In the data rows, 128 means zero.
Here is a table of points, one per row:
tensor([ 90, 127, 151, 162, 119, 150, 183, 120, 120, 114,  95,  97,  32, 162, 111,  96, 117,  84, 134, 117, 125, 111, 139, 114, 122, 179, 134, 151,  95, 113, 144, 119])
tensor([171, 162, 148, 102, 102,  69, 250,  59, 162, 126, 169, 139, 180,  38, 144, 208, 173, 210,  85,  85, 194,  94, 140, 145, 179, 143, 118, 159,  97,  86, 180, 165])
tensor([ 97,  47, 201, 172, 133, 125, 136, 105, 116, 163, 126, 139, 115, 135, 107, 143,  84,  28, 140, 152, 232, 134, 113, 155, 121,  89, 132, 113, 156, 152, 144, 167])
tensor([204, 175, 142,  53, 118,  52, 195,  49, 126, 122, 215, 134, 109,   0, 184, 222, 159, 255, 118,  70, 118, 216, 152, 120, 174, 170,  87, 141, 143,  31, 184,  85])
tensor([141, 109, 132, 189, 113,  54, 120, 166,  88, 108,  91,  97, 127, 166, 123, 149, 121, 127, 130, 127,  45, 125,  72, 166,  89, 169, 144, 104, 194, 144, 178, 125])
tensor([168, 156, 127,  66, 112,  44, 194,  91, 143, 131, 182, 188, 128,  84, 115, 217, 145, 242, 109,  89,  61, 150, 105, 151, 191,  49, 124, 177,  88,  60, 148,  76])
tensor([120,  42, 194, 191, 144, 185, 172,  98, 123, 158,  79, 166, 159, 147, 143,  98, 154, 119, 129, 135, 188, 146, 112,  87, 136, 117, 109, 182, 149, 191,  99, 111])
tensor([130, 133, 215,  97, 160,  49, 228, 115, 122, 138, 145, 162, 202,  98, 143, 122, 178, 195,  99,  99, 179, 186, 112, 144,  80, 147, 105, 125, 141,  62, 162,  95])
tensor([148, 134,  61, 144, 148, 172, 113, 119, 122, 126, 148, 124, 132, 149,  93,  21, 118,  94, 125, 129, 139, 113, 130, 109, 145, 124, 128, 178, 136, 128, 107, 144])
tensor([116, 139, 255, 255, 173, 114, 243, 108, 124, 125,  81, 148,  78, 124, 109, 174, 131,  45, 121, 153, 175,  95,  99, 117, 109, 116, 135, 177, 193, 153, 121, 121])
tensor([ 64, 105, 215, 180, 169, 219, 191, 158, 148, 103, 147, 144,  91, 164, 105, 160, 128, 126, 126, 141, 177, 191, 140, 128, 148, 100, 138, 112, 172, 115,  76,  99])
tensor([113,  78, 230, 150, 150, 144, 221,  73, 119, 167,  67, 129, 122, 120, 117, 120, 147,  11, 121, 191, 128, 136, 164, 100,  90,  89,  91, 102, 131, 166,  76, 158])
tensor([ 55, 133, 160, 124, 140,  69,  55,  77, 126, 145, 125, 112, 110, 170, 133, 153, 123, 204, 112, 168, 108, 127, 139,  59, 114,  21, 161,  33, 102, 255, 119, 158])
tensor([149, 113,  92, 188, 137, 227, 102, 181,  77, 101, 108, 103, 122, 212, 109,  78, 123,  33, 103,  73, 110, 172, 132, 140, 125, 167, 129, 197, 155,  73, 112, 171])
tensor([135, 109, 126,  78, 123, 156, 107,  83,  90, 179, 144, 130, 125,  86, 135,  50, 111, 247, 146, 187, 123, 142, 115,  94, 189,  78, 107,   8,  56, 198, 140, 160])
tensor([111, 152,  85, 132, 110, 148,   0, 143, 151, 155, 121, 147,  96, 227, 105, 153, 156,  62, 163, 111, 131, 107, 159, 126, 108, 160, 116, 137, 113,  58,  98, 165])
tensor([133, 159,  76,  95, 170, 212, 174, 105, 157, 152,  81, 147, 148,  58, 104, 154,  99, 131,  85,  94, 165, 177, 172, 127, 132,  99, 115, 194, 101, 100, 133,  92])
tensor([149,  72, 135, 145, 150, 100, 196,  70, 140,  95,  41, 118, 162,  44,  91, 158, 110, 158, 136, 127, 176, 202, 137,  93, 104,  80, 145, 106, 144, 125, 100,  99])
tensor([182, 253,   0,  48, 101, 251,  89, 186, 109,  80, 200,  73,  53, 114, 165, 123, 183, 161, 120, 100,  97,  86, 192, 136, 134, 229, 167, 149,  27,  45,  74, 164])
tensor([142, 142, 163,  85,  98, 111, 249,  88, 148, 156, 209, 143, 194,  33, 171, 140, 134, 184, 133,  92, 163, 154, 131, 103, 137,  70, 122, 152, 169,  98, 127,  85])
tensor([179,  94, 217, 194, 124, 153, 180, 137, 151, 151,  81, 181,  68, 214, 127, 116, 130,  63, 106, 111, 169, 155, 109, 131,  85,  51, 123, 158, 166, 127, 124,  87])
tensor([143,  97, 212,  82, 137, 114, 222,  72, 177, 101, 106, 160, 139,  84, 145, 217, 160, 206, 114, 142, 157, 122, 130, 157, 146, 153,  97, 188, 158,  78, 101, 107])
tensor([150, 143,  61, 116, 131, 109,  63, 126, 121, 113, 156, 167, 126, 104, 153,  91,  84, 110, 141,  96,  85, 103, 120, 182, 107, 151, 123, 157,  84,   0, 135, 182])
tensor([ 96, 155,  82,  75, 123,   0, 138, 119,  89, 148, 136, 159, 173,  94, 160, 144, 142, 203, 127,  48,  97, 173, 115, 145, 138, 141, 129, 154, 156,  60, 100, 103])
tensor([102, 178,  18, 122,  84,  24,  69, 159, 132,  66, 123, 132,  76,  75, 158, 137, 155, 154, 105, 127, 178, 114, 184, 143, 169, 163, 104, 171,  94, 131,  90, 119])
tensor([146, 138,  40, 106, 121, 147,  84, 125, 106,  77, 184,  97, 154, 212, 117, 112,  86, 101, 153, 107,  14, 101, 102, 116,  69, 155, 141,  88, 129, 131, 167, 139])
tensor([ 71, 219,  72,  80, 124, 185, 184, 173, 179,  85,  83,  43, 104,  92, 157,  99, 135, 149, 132, 255, 255, 100, 255, 100, 123,   0, 129,  98,  66, 187,  33, 178])
tensor([159, 155, 114, 178, 126, 171, 110, 185, 136, 117, 155,  54, 136, 188, 117, 190, 154,   0, 114,  70, 208, 131, 146, 193,  64, 201, 129, 255,  94, 112,  96, 109])
tensor([151,  58, 166, 144, 125, 173,  68, 175, 124, 123, 104, 152, 176, 156, 132,  96, 111,  93, 153, 108,  98,  90, 130, 125, 109, 118, 161, 128, 118, 185, 107, 169])
tensor([ 59,  89, 163, 196, 109, 174, 125, 114, 160, 126, 110, 153, 128, 134, 100, 204, 141,  98, 113, 147, 208, 169,  87, 123,  61,  96, 129, 128, 179, 132, 129, 124])
tensor([156, 125,  96, 128, 112, 167, 114, 182, 127, 160, 146, 109, 128, 185, 113,  78, 116, 106, 125, 103, 100,   0, 128, 135,  84, 198, 145,  99, 133, 105, 178, 101])
tensor([169, 127,  96, 154, 146, 108,  63, 177, 142, 155,  98,  92,  89, 115, 103,  18, 140, 104, 170, 150, 105,  92,  86, 164, 100, 160, 133, 122, 159, 157, 163, 134])
tensor([ 96, 170, 131, 103, 126, 161, 177, 116, 149,  94, 171, 126, 122, 101, 141, 143, 131, 116, 126, 165, 108, 184,  89, 116, 171, 161, 100,  84, 128, 150, 142, 131])
tensor([136, 164,  18,  72, 102, 160,   0, 113,  90,  66, 156, 115, 132, 185, 127,  88, 111, 177, 138, 101,  31,  39, 118, 129, 162, 183, 139,  56, 117, 126, 140, 100])
tensor([149, 168, 166, 143, 112, 110, 114, 102, 161,  89, 146, 125, 125,  60, 132, 120, 128, 176, 120,  46, 159, 139, 143, 183, 122, 146, 122, 145, 122,  77, 129,  67])
tensor([107, 107, 168, 165, 120, 155, 167, 136, 158, 122, 132, 197,  80, 201,  88, 163, 109,  51, 147, 174, 119, 152, 106, 156,  99, 195, 173, 128, 183, 200, 161, 137])
tensor([ 88,  87, 107,  96, 109,  15, 117,  94, 101, 207, 158,  99, 170, 162, 135,  52,  81, 218, 133, 188,  53, 140,  94, 147, 191, 110,  91,  64, 123, 255, 135, 149])
tensor([174, 135, 122,  91, 122, 103, 119, 153, 100, 192, 142, 146,  78, 120, 107, 105, 108, 199, 157,  95, 105,  98, 110,  48, 127, 163, 120, 128, 112, 149, 137, 127])
tensor([145, 128, 119,  89, 113,  70,  54, 126,  92, 168, 102, 123, 160, 222, 116, 117,  89, 184, 150, 171,  77, 134,  48, 118, 160, 117, 130,  52, 116, 130, 139, 118])
tensor([120, 136, 115, 186, 149, 194,  78, 197, 135, 123,  79, 117, 178, 147, 144, 192, 115,  35, 136,  61,  75, 143,  91, 168, 108, 141, 119, 106, 156,  48, 130, 104])
tensor([123, 123, 172, 154,  93, 128, 119, 186, 134, 121,  75, 145, 166, 126, 124, 110, 140,  78, 155, 129,  98, 129, 131, 114, 152, 176, 148, 146, 126, 127, 139, 124])
tensor([149, 111,  55, 122, 110,  95,  15, 225, 143,  97, 167,  67,  97, 151, 153,  43, 100,  25,  92, 180,  76,  70, 128, 124, 129, 160, 160,  95, 102,  93, 134, 147])
tensor([ 89,  66, 139,  52, 192, 111, 103, 137, 126, 111, 138, 119, 100,  99, 125, 110, 140, 168, 139, 218, 110, 106, 155,  97, 152,  47, 130,  91, 117, 255, 136, 188])
tensor([ 73, 113, 100, 126, 151, 112,  33,  75, 120, 134, 125, 125, 236, 129, 146, 127, 127, 150, 152, 196, 124,  88, 142, 110, 163, 116, 153,  79,  98, 167, 130, 128])
tensor([114, 132, 155, 113, 129, 216,  76, 160,  97, 172, 113, 116, 135,  80, 135, 148, 132,  16, 124, 127, 102, 123, 136, 122, 141,  76, 126, 140, 160, 129, 164, 131])
These points spread out most along one direction. Take the direction at right angles to it along which they spread out most. Then take the direction at right angles to both along which they spread out most. Go by this last direction. How far along it is each point below, from 0 to 99? The average is 50, and the first point in the table lies past the average. One standard deviation of the points above along it is 16.
tensor([182, 253,   0,  48, 101, 251,  89, 186, 109,  80, 200,  73,  53, 114, 165, 123, 183, 161, 120, 100,  97,  86, 192, 136, 134, 229, 167, 149,  27,  45,  74, 164]) --> 79
tensor([102, 178,  18, 122,  84,  24,  69, 159, 132,  66, 123, 132,  76,  75, 158, 137, 155, 154, 105, 127, 178, 114, 184, 143, 169, 163, 104, 171,  94, 131,  90, 119]) --> 58
tensor([156, 125,  96, 128, 112, 167, 114, 182, 127, 160, 146, 109, 128, 185, 113,  78, 116, 106, 125, 103, 100,   0, 128, 135,  84, 198, 145,  99, 133, 105, 178, 101]) --> 57
tensor([120, 136, 115, 186, 149, 194,  78, 197, 135, 123,  79, 117, 178, 147, 144, 192, 115,  35, 136,  61,  75, 143,  91, 168, 108, 141, 119, 106, 156,  48, 130, 104]) --> 69
tensor([ 88,  87, 107,  96, 109,  15, 117,  94, 101, 207, 158,  99, 170, 162, 135,  52,  81, 218, 133, 188,  53, 140,  94, 147, 191, 110,  91,  64, 123, 255, 135, 149]) --> 12
tensor([ 96, 155,  82,  75, 123,   0, 138, 119,  89, 148, 136, 159, 173,  94, 160, 144, 142, 203, 127,  48,  97, 173, 115, 145, 138, 141, 129, 154, 156,  60, 100, 103]) --> 59
tensor([ 71, 219,  72,  80, 124, 185, 184, 173, 179,  85,  83,  43, 104,  92, 157,  99, 135, 149, 132, 255, 255, 100, 255, 100, 123,   0, 129,  98,  66, 187,  33, 178]) --> 32
tensor([149,  72, 135, 145, 150, 100, 196,  70, 140,  95,  41, 118, 162,  44,  91, 158, 110, 158, 136, 127, 176, 202, 137,  93, 104,  80, 145, 106, 144, 125, 100,  99]) --> 44
tensor([142, 142, 163,  85,  98, 111, 249,  88, 148, 156, 209, 143, 194,  33, 171, 140, 134, 184, 133,  92, 163, 154, 131, 103, 137,  70, 122, 152, 169,  98, 127,  85]) --> 54
tensor([149, 168, 166, 143, 112, 110, 114, 102, 161,  89, 146, 125, 125,  60, 132, 120, 128, 176, 120,  46, 159, 139, 143, 183, 122, 146, 122, 145, 122,  77, 129,  67]) --> 66
tensor([ 55, 133, 160, 124, 140,  69,  55,  77, 126, 145, 125, 112, 110, 170, 133, 153, 123, 204, 112, 168, 108, 127, 139,  59, 114,  21, 161,  33, 102, 255, 119, 158]) --> 11
tensor([136, 164,  18,  72, 102, 160,   0, 113,  90,  66, 156, 115, 132, 185, 127,  88, 111, 177, 138, 101,  31,  39, 118, 129, 162, 183, 139,  56, 117, 126, 140, 100]) --> 47
